In the data rows, zero lies at 4.5, halfway between 4 and 5.
Some points, one per row:
[4 3 3 2 6 6 2 3 6 5 2 2 0 5 7 7 2 8 4 2 0 8 5 7 2 8 2 3 6 9 7]
[2 3 3 4 5 5 3 3 6 3 4 4 2 7 4 6 1 4 5 4 1 3 6 5 2 7 5 6 4 6 9]
[2 3 6 5 5 4 3 3 4 6 7 7 8 7 4 5 5 6 5 3 6 6 5 7 4 4 7 4 4 4 3]
[4 3 5 4 4 5 3 5 5 5 3 2 2 6 5 6 2 9 6 1 1 8 8 5 5 9 2 6 8 7 7]
[5 1 2 3 2 4 2 2 4 3 6 4 3 5 5 7 3 4 4 3 3 4 6 6 1 7 5 4 4 8 9]
[1 3 3 3 5 4 2 4 4 6 0 4 3 6 4 5 0 5 5 6 1 6 6 2 6 9 7 2 6 9 7]
[3 2 0 3 4 7 1 2 4 3 4 1 4 5 6 7 2 6 5 5 1 5 4 4 2 7 1 2 5 9 7]
[2 3 2 3 4 4 3 2 5 3 5 5 4 3 5 6 3 4 5 4 3 3 6 5 3 7 3 1 4 7 8]
[4 0 0 5 4 5 2 3 5 2 6 4 3 7 5 8 1 3 7 2 2 4 6 5 0 8 4 6 6 7 9]
[6 8 5 6 3 4 8 7 5 4 4 7 6 1 7 2 6 3 3 6 8 4 4 3 7 2 6 3 4 2 2]
[5 4 5 6 7 4 4 3 3 3 7 4 7 9 1 4 5 6 4 1 4 4 6 9 4 3 6 6 5 2 1]
[3 1 4 4 5 4 2 2 2 2 3 2 4 2 7 6 2 6 5 2 0 6 6 4 3 9 2 1 4 8 9]
[5 8 9 6 6 4 6 5 5 5 3 5 5 3 6 5 9 5 2 5 5 7 4 5 7 1 8 5 5 1 0]
[4 2 2 4 6 8 0 0 4 4 5 4 3 6 5 7 4 5 7 3 2 4 3 5 0 8 3 5 4 8 9]
[9 9 6 4 5 3 9 9 5 4 5 4 5 2 5 2 9 6 3 5 7 6 2 7 8 0 6 4 6 2 0]
[9 9 8 7 5 4 9 9 6 6 4 4 4 5 5 3 7 5 4 5 9 4 2 3 7 1 7 4 6 0 0]
[8 9 8 3 5 6 8 6 5 5 5 6 6 3 7 4 6 7 4 5 5 7 4 7 6 2 3 3 7 1 0]
[3 3 3 4 7 5 1 2 4 5 5 3 4 6 5 5 3 3 5 6 2 5 4 4 3 6 3 2 5 8 7]
22 more points follow, each with its number after it:
[2 4 8 3 5 4 3 5 4 3 6 5 7 6 3 5 4 9 4 2 4 5 6 9 6 4 3 5 2 4 3] 0
[4 2 3 4 4 4 4 3 6 6 3 4 3 4 6 6 4 5 3 7 2 4 3 4 4 7 7 3 3 7 6] 1
[1 2 3 5 3 4 2 2 5 5 1 3 3 6 3 5 4 4 6 5 2 5 8 3 4 8 3 5 3 9 9] 2
[8 7 5 6 4 3 8 6 5 7 2 4 4 2 4 2 8 2 2 6 8 4 6 3 6 3 6 4 4 1 2] 3
[4 5 4 6 5 6 4 5 6 6 5 5 4 5 3 3 5 4 4 5 8 4 3 4 4 4 7 4 3 6 4] 4
[6 5 7 6 6 5 7 6 4 5 6 6 5 2 5 4 7 4 3 5 5 7 2 6 6 2 5 6 4 2 0] 5
[1 4 2 3 5 5 3 2 5 5 7 4 2 6 5 6 4 4 4 5 2 4 4 3 3 6 3 4 5 6 6] 6
[6 6 6 6 4 4 6 4 2 4 3 7 5 4 4 3 6 3 3 6 7 1 4 6 5 3 7 4 4 1 3] 7
[2 3 1 3 3 6 2 4 6 4 1 4 1 5 4 5 2 3 5 6 1 5 5 3 3 8 4 5 4 9 9] 8
[8 9 7 5 3 4 8 8 5 5 4 5 4 3 5 4 9 5 2 6 5 7 2 4 8 2 4 3 5 2 0] 9
[8 7 6 6 5 3 8 5 4 5 6 6 5 2 5 5 7 6 4 4 7 4 3 6 7 1 5 6 4 1 0] 10
[7 6 7 5 6 3 9 8 4 6 4 4 6 2 4 5 6 2 4 6 8 3 3 5 7 3 7 4 4 0 3] 11
[4 4 3 3 6 6 4 4 4 6 7 5 6 5 4 3 4 5 4 2 3 4 4 6 5 5 3 5 4 4 5] 12
[8 7 8 6 5 3 9 9 4 7 5 4 5 4 5 3 7 4 4 6 9 2 3 4 7 0 8 6 4 0 0] 13
[8 7 6 5 7 4 9 6 3 7 5 4 4 4 3 2 6 5 1 5 7 3 4 6 7 0 7 6 3 0 0] 14
[6 7 4 6 5 3 6 7 5 5 3 5 3 5 5 1 5 2 5 7 9 4 4 2 7 2 5 6 5 2 3] 15
[4 4 4 5 4 5 2 3 3 5 2 4 6 4 5 5 6 4 6 5 6 3 5 4 3 4 5 7 5 6 6] 16
[3 4 7 5 4 2 4 2 3 4 7 4 6 6 4 7 5 5 4 4 6 6 5 5 6 6 7 4 5 4 1] 17
[3 2 4 3 6 6 4 4 6 1 7 4 5 4 2 6 2 5 6 3 4 3 6 4 3 8 3 4 4 8 9] 18
[7 8 7 6 6 3 9 7 4 6 5 6 6 3 4 1 6 5 3 5 7 7 2 6 8 0 6 6 4 0 0] 19
[4 4 4 6 3 2 6 5 5 4 5 5 6 2 4 5 5 3 6 7 6 5 4 4 4 4 5 5 4 4 5] 20
[2 2 1 2 4 6 0 1 6 2 7 2 5 6 6 8 3 5 8 5 3 4 4 4 1 7 4 5 6 9 9] 21
Which two of these numbered points are nearest to each point below, looking only along the 7 directions in which the first points spread most? Their numbers follow each, nearest first.
[2 1 2 5 4 8 0 1 5 1 6 5 4 6 5 7 5 4 6 4 1 6 5 4 0 7 3 4 5 9 9] > 21 6
[3 2 1 4 5 4 3 4 5 3 5 3 3 6 2 6 3 3 5 4 1 3 6 4 2 6 2 5 5 7 9] > 18 21
[9 9 6 7 7 4 9 8 4 6 5 6 6 5 5 1 6 5 2 4 9 3 2 7 7 0 6 5 5 0 0] > 14 19
[3 4 3 4 5 5 5 3 7 4 3 5 5 4 5 6 4 4 3 6 3 6 4 4 6 8 5 3 4 5 6] > 1 16
[4 4 2 3 6 5 3 1 4 4 5 5 5 5 4 5 3 4 4 6 2 5 4 3 2 7 3 4 5 7 7] > 6 1
[7 5 8 6 4 3 7 4 2 5 4 7 6 4 5 5 8 6 3 6 5 6 3 4 6 2 4 6 5 2 0] > 5 10
[7 7 5 5 3 6 7 5 5 6 5 6 6 5 5 2 7 5 3 5 6 3 2 4 6 0 3 6 3 2 3] > 5 10
[2 2 2 4 3 3 2 2 5 4 6 5 5 5 4 7 2 5 6 4 3 4 4 4 4 8 5 4 4 6 8] > 18 6
[9 8 7 4 5 5 9 9 4 7 4 3 4 3 6 2 7 6 2 7 6 6 3 6 8 1 5 5 5 0 0] > 9 19
[8 8 7 4 3 5 8 6 4 4 4 6 3 1 7 3 8 8 3 3 7 6 4 5 6 2 5 4 4 0 0] > 9 10
[6 7 6 4 5 3 8 8 5 7 4 5 5 3 7 3 7 3 3 5 7 6 4 3 5 4 3 5 5 2 2] > 3 11
